array([[-4.58,  6.08,  3.37, -3.99,  2.29,  1.45, -3.07],
       [ 6.29, -3.11, -0.25, -0.08, -1.99, -0.05, -4.32]]) -> 6.29, 6.08

array([ 5.23, -5.74,  2.65,  1.06, -8.33, -2.90]) -> 5.23, 2.65

array([-4.91, -8.56, -2.73, -1.15,  6.51]) -> 6.51, -1.15

array([[-5.61,  2.65,  5.19,  4.11,  3.91],
       [-3.33,  6.44, -3.46,  5.05, -3.52]]) -> 6.44, 5.19

array([ 4.75,  6.42, -0.09,  1.30, -4.95,  2.98]) -> 6.42, 4.75

array([[ 2.54, -1.48,  8.76, -0.10,  0.38, -0.72],
       [-4.14, -1.28, -6.28, -2.42, -6.71,  2.05],
       [-8.48,  2.47,  2.24,  5.98, -4.90,  5.52]]) -> 8.76, 5.98

array([ 2.64, -1.77,  2.32, -6.31,  8.71]) -> 8.71, 2.64

array([-0.21, -2.99,  2.20,  1.09, -1.02, -6.80]) -> 2.20, 1.09
---
[637, 290, 879, 391, 212]
637, 212
[2723, 5432, 4847, 7862, 5917, 6707, 5615]
2723, 5615
[228, 276, 259, 754]
228, 754
[353, 913, 419, 566, 41]
353, 41
[[4108, 8455, 2409, 1470, 1699, 2879, 2124], [3978, 7233, 2068, 1048, 1516, 2291, 2444]]
4108, 2444
[[7994, 6479, 5032, 8040, 5440, 2236], [5679, 4456, 2031, 8221, 3676, 6677]]
7994, 6677
[[31, 204, 11, 132], [112, 93, 91, 110], [89, 131, 76, 141]]
31, 141
[[4, 3, 6, 8], [2, 6, 5, 5], [7, 4, 6, 4]]
4, 4
[8081, 1202, 2217, 8160, 8545, 2038, 2545]
8081, 2545
---
[[  1.310   0.792   3.295   2.316   2.761   2.578   1.313]
 [ 19.551 -18.017   2.499 -14.198   3.632   4.492   2.697]
 [  3.733   3.832   3.279   3.713   3.315   3.341   3.398]] 3.279

[-0.006  0.158 -0.127 -0.200  0.121 -0.124  0.126] -0.006

[  0.65   6.02 -14.82  -1.97 -16.26  12.86  -6.53] -1.97

[[ 145.3 -164.8 -161.4  -84.6   14.7]
 [   5.4 -164.8 -161.4 -125.2 -118.3]
 [   5.4  -78.5 -161.4 -165.7 -171.6]] -125.2

[ -36.900   68.622 -164.601   82.253  137.941  -78.174 -168.695] -36.900

[ 1.7 -1.7 -0.9 -0.3  0.1] -0.3
---
array([[ 68, 194, 630, 335, 512],
       [595, 650, 416, 107, 947],
       [ 88,  50, 577, 362, 592]]) ans = 194

array([[4, 2, 3, 6],
       [4, 4, 1, 4],
       [5, 3, 7, 6]]) ans = 2

array([[147, 134, 249, 176,  85, 145, 225],
       [168, 139, 142,  63,  70, 106, 213],
       [207,  95, 253,  81, 124, 211, 203]]) ans = 134

array([[5, 2, 1, 6, 1, 2, 6],
       [1, 3, 4, 6, 4, 1, 8],
       [7, 0, 2, 6, 3, 1, 5]]) ans = 2

array([[2951, 3231, 8614, 6938],
       [6021, 5948, 9603, 3938],
       [2637, 3433, 2755, 7668]]) ans = 3231

array([[275, 625, 490, 219],
       [255, 858, 881, 550],
       [841, 447, 287, 357]]) ans = 625

array([[8605, 7373, 3841, 7301, 6071, 5473],
       [2560, 7232, 5666, 6546, 6123, 9477],
       [6220, 5456, 5606, 6001, 4976, 4307]]) ans = 7373

array([[3719, 5550, 4068, 5891],
       [3100, 4781, 7693, 5373],
       [3233, 4775, 8289, 5640]]) ans = 5550

array([[64, 25,  7, 13, 68],
       [76, 27, 11, 13, 69],
       [75, 24,  5, 14, 72]]) ans = 25
---
[-0.66  0.64 -2.28  4.76  3.49  6.85] ==> 3.49

[[ 3.05 -0.24 -1.15 -2.04 -2.03  1.74]
 [ 1.88  2.56  4.93 -0.88 -2.83 -4.26]
 [ 7.01  4.97  0.15 -0.87  5.49  3.34]] ==> 5.49

[ 1.68 -4.57 -2.09 -8.21  2.29 -8.50] ==> 2.29

[[-1.68 -0.02  0.48  0.57]
 [-1.77  0.51  7.31 -3.82]] ==> 7.31

[[-7.68  0.95  2.25 -1.08 -2.77  2.99  4.78]
 [ 5.98  5.07  2.75  2.62  0.59  1.56 -2.50]] ==> 1.56

[2.27 3.05 7.87 2.40] ==> 7.87
---
[-111.52   53.73  -68.56  133.87  -82.35   11.47]: -82.35
[ 0.08  0.14 -0.07 -0.02 -0.20 -0.03  0.03]: -0.03
[ 0.055 -0.099 -0.016  0.119]: -0.016
[  1.0  13.7   9.6  -0.3  -7.7 -14.9]: -7.7
[ 1.855  0.813 -1.087  0.568 -0.070  0.258 -1.983]: 0.258
[  3.97  16.82  16.09   1.73   2.98 -13.20]: 2.98
---
[[0.29 1.01 0.28 7.38 0.87]
 [0.72 0.64 0.68 0.63 0.90]
 [0.78 2.01 0.63 1.21 0.60]] => 0.78

[ 1.20 -5.53  8.09  3.13 -5.73  7.21 -7.78] => 8.09

[-1.91  1.75  8.75  2.92  0.73  1.17 -8.01] => 8.75

[ 1.13 -7.69  2.61  5.06 -3.62] => 1.13

[[-3.12 -6.95  1.30  0.67]
 [-2.05 -3.28 -6.03  1.12]] => 0.67

[[-5.85  3.80 -4.52 -4.64  6.33  0.92]
 [ 3.73  0.04  1.78  2.58 -2.95 -2.07]] => 0.04

[[ 0.17 -3.84 -2.29 -4.54  8.19 -3.14]
 [-8.65 -4.59 -5.26 -7.42  3.90  0.86]
 [-5.85 -0.01 -5.69 -2.36 -1.78  4.68]] => -0.01

[-7.41  3.09  0.39  5.75 -1.55  2.98] => 3.09

[[ 6.32  1.48  1.27  3.24  1.29]
 [-3.03  2.66 -2.00 -5.13  0.71]] => -3.03
---
[ 6.68  3.67 -7.90  5.46 -4.51] ans = -4.51

[-5.13 -2.97 -7.58 -3.92 -8.12] ans = -7.58

[ 6.12  7.94  1.98  8.78  1.69 -3.92] ans = 1.69

[8.56 8.22 7.65 3.59] ans = 7.65

[[-8.04  0.78 -5.47 -0.30]
 [-5.62  6.69 -5.79 -2.62]] ans = -5.79

[-6.43  1.61 -2.90 -1.27] ans = -2.90

[[-6.32 -1.30 -4.36  2.33]
 [ 8.29 -0.87 -3.51 -3.79]] ans = -4.36

[[-5.17 -3.69 -4.24  7.60]
 [ 0.15  3.10 -4.56  0.83]] ans = -4.56
---
Input: [ 0.97  6.83 -4.14  0.44 -1.17  7.13  3.13]
Output: 7.13, -4.14

Input: [-0.75  7.46  6.38  4.40  0.28 -0.86 -0.58]
Output: 7.46, -0.86

Input:
[[-2.70  6.67 -1.64  4.78 -1.35]
 [ 2.28  5.15  4.04 -4.06 -0.49]]
Output: 6.67, -4.06

Input:
[[ 6.04 -2.87  8.62  1.51 -4.25]
 [-1.17 -2.87 -0.94  0.34 -4.25]
 [ 6.04 -2.87  5.99  1.51 -8.19]]
Output: 8.62, -8.19

Input: [ 0.67 -7.28  0.70  0.41 -6.17  1.66]
Output: 1.66, -7.28

Input: [-6.58  5.55  1.66  1.05 -1.00 -5.47  2.56]
Output: 5.55, -6.58

Input:
[[-5.70 -1.23  5.09 -6.78 -7.89 -1.29  5.35]
 [-3.65 -1.70  1.23 -4.36 -4.80 -1.61  1.46]
 [-0.66 -3.41  0.63 -2.72 -2.49  0.23 -0.89]]
Output: 5.35, -7.89
---
[[-3.45 -2.16  5.19  4.86 -0.66]
 [ 0.97  1.44 -0.89  2.67  7.49]] => -2.16

[[-1.04  1.66  6.17  8.86]
 [ 0.52 -0.89 -0.62 -1.21]] => 1.66

[[-0.99  1.87 -0.60 -1.85 -3.29]
 [-1.52 -6.10 -1.01 -2.22 -8.56]] => 1.87

[[ 0.36  0.59  7.68  0.83  8.60]
 [ 8.53  0.02 -7.91 -3.28  5.48]] => 0.59

[[ 8.42  0.99 -2.68 -2.42 -0.60]
 [ 2.73 -3.87 -3.51 -1.59  4.02]] => 0.99

[[ 5.54 -4.61  7.73  6.98  7.15]
 [-2.28  1.14  4.97  4.22  3.44]] => -4.61

[[ 4.50  8.87 -5.19 -1.60 -0.13]
 [ 0.12  5.65 -1.24  4.51  5.40]] => 8.87
---
[-7.48  3.71  3.40  0.02] value 0.02
[-7.33  6.17  0.28 -0.61 -1.08  3.23] value 3.23
[-0.22 -6.61 -0.57  7.10  5.34  2.61  4.43] value 4.43
[ 2.88 -6.04  7.00 -8.55  6.43  3.53  8.24] value 8.24
[-8.89  2.41  4.35 -0.30  3.24] value 3.24
[ 6.13  0.86  7.49 -7.11 -1.43  0.04 -4.74] value -4.74
